In the data rows, zero lies at 4.5, halfway between 4 and 5.
Here are some numbered points:
  4  4  5  6  6  5  5  4  5  6  6  6 0
  4  3  4  3  5  3  8  5  3  6  6  6 1
  3  4  4  3  5  3  7  4  2  6  6  6 2
  5  4  4  5  3  5  4  5  4  5  3  2 3
  3  3  5  3  4  4  4  3  5  6  4  5 4
  3  3  5  4  6  5  5  0  5  6  5  8 5
  6  5  4  4  3  5  4  5  3  2  4  3 6
  4  5  5  5  8  5  8  6  5  6  6  6 7
  3  3  4  3  5  5  4  4  9  7  5  7 8
  5  5  4  5  3  7  6  3  0  5  3  4 9
  3  4  6  6  6  4  3  2  8  4  5  7 10
  5  6  5  5  6  4  4  4  5  1  5  4 11
  5  5  4  3  2  4  5  5  1  5  4  3 12
  6  6  5  5  3  5  4  5  2  2  5  1 13
  6  6  5  6  4  5  4  6  3  4  2  2 14
  4  4  5  4  8  3  8  4  7  3  8  9 15
  5  4  4  5  6  4  4  6  9  6  4  5 16
  3  3  4  1  5  4  6  5  4  8  4  5 17
  6  5  5  5  3  6  2  6  2  3  3  2 18
  3  2  4  1  4  5  5  5  2  8  4  4 19
  5  6  5  8  4  5  3  5  4  3  4  2 20
  3  5  5  4  9  4  8  3  8  3  8  9 21
  5  5  5  9  4  6  4  5  0  5  2  0 22
Which point above is nearest to each new point? Its number follows each.
  3  4  5  6  9  5  9  5  5  7  8  6 7
  3  4  5  6  5  4  3  1  8  4  5  7 10
  5  4  4  2  1  3  4  4  3  4  4  4 12
  3  3  4  1  6  5  7  5  4  8  5  6 17
  4  3  5  2  4  5  3  6  3  7  3  4 19
  4  4  3  3  5  5  5  5  8  7  5  7 8
  6  6  4  4  4  5  3  5  3  1  4  4 6
  5  5  6  4  7  3  8  4  6  3  7  8 15
  4  4  4  4  6  4  5  5  8  7  6  8 8
  3  2  4  2  7  4  5  3  9  7  7  9 8
  3  3  3  4  5  5  4  5  8  9  5  6 8
  6  6  4  9  5  6  4  6  6  4  5  3 20
  3  4  5  4  5  2  5  2  8  3  7  6 10
  5  4  4  6  4  5  4  6  8  6  4  4 16
  5  5  4  6  5  5  4  6  8  5  3  4 16
  4  4  4  5  3  6  2  6  7  6  3  3 3
  5  6  5  5  7  4  7  5  2  1  6  4 11
  5  5  4  3  3  3  5  6  2  5  4  3 12
  3  3  5  3  4  5  4  3  4  7  4  6 4
  4  3  4  2  3  2  5  3  6  5  5  6 4
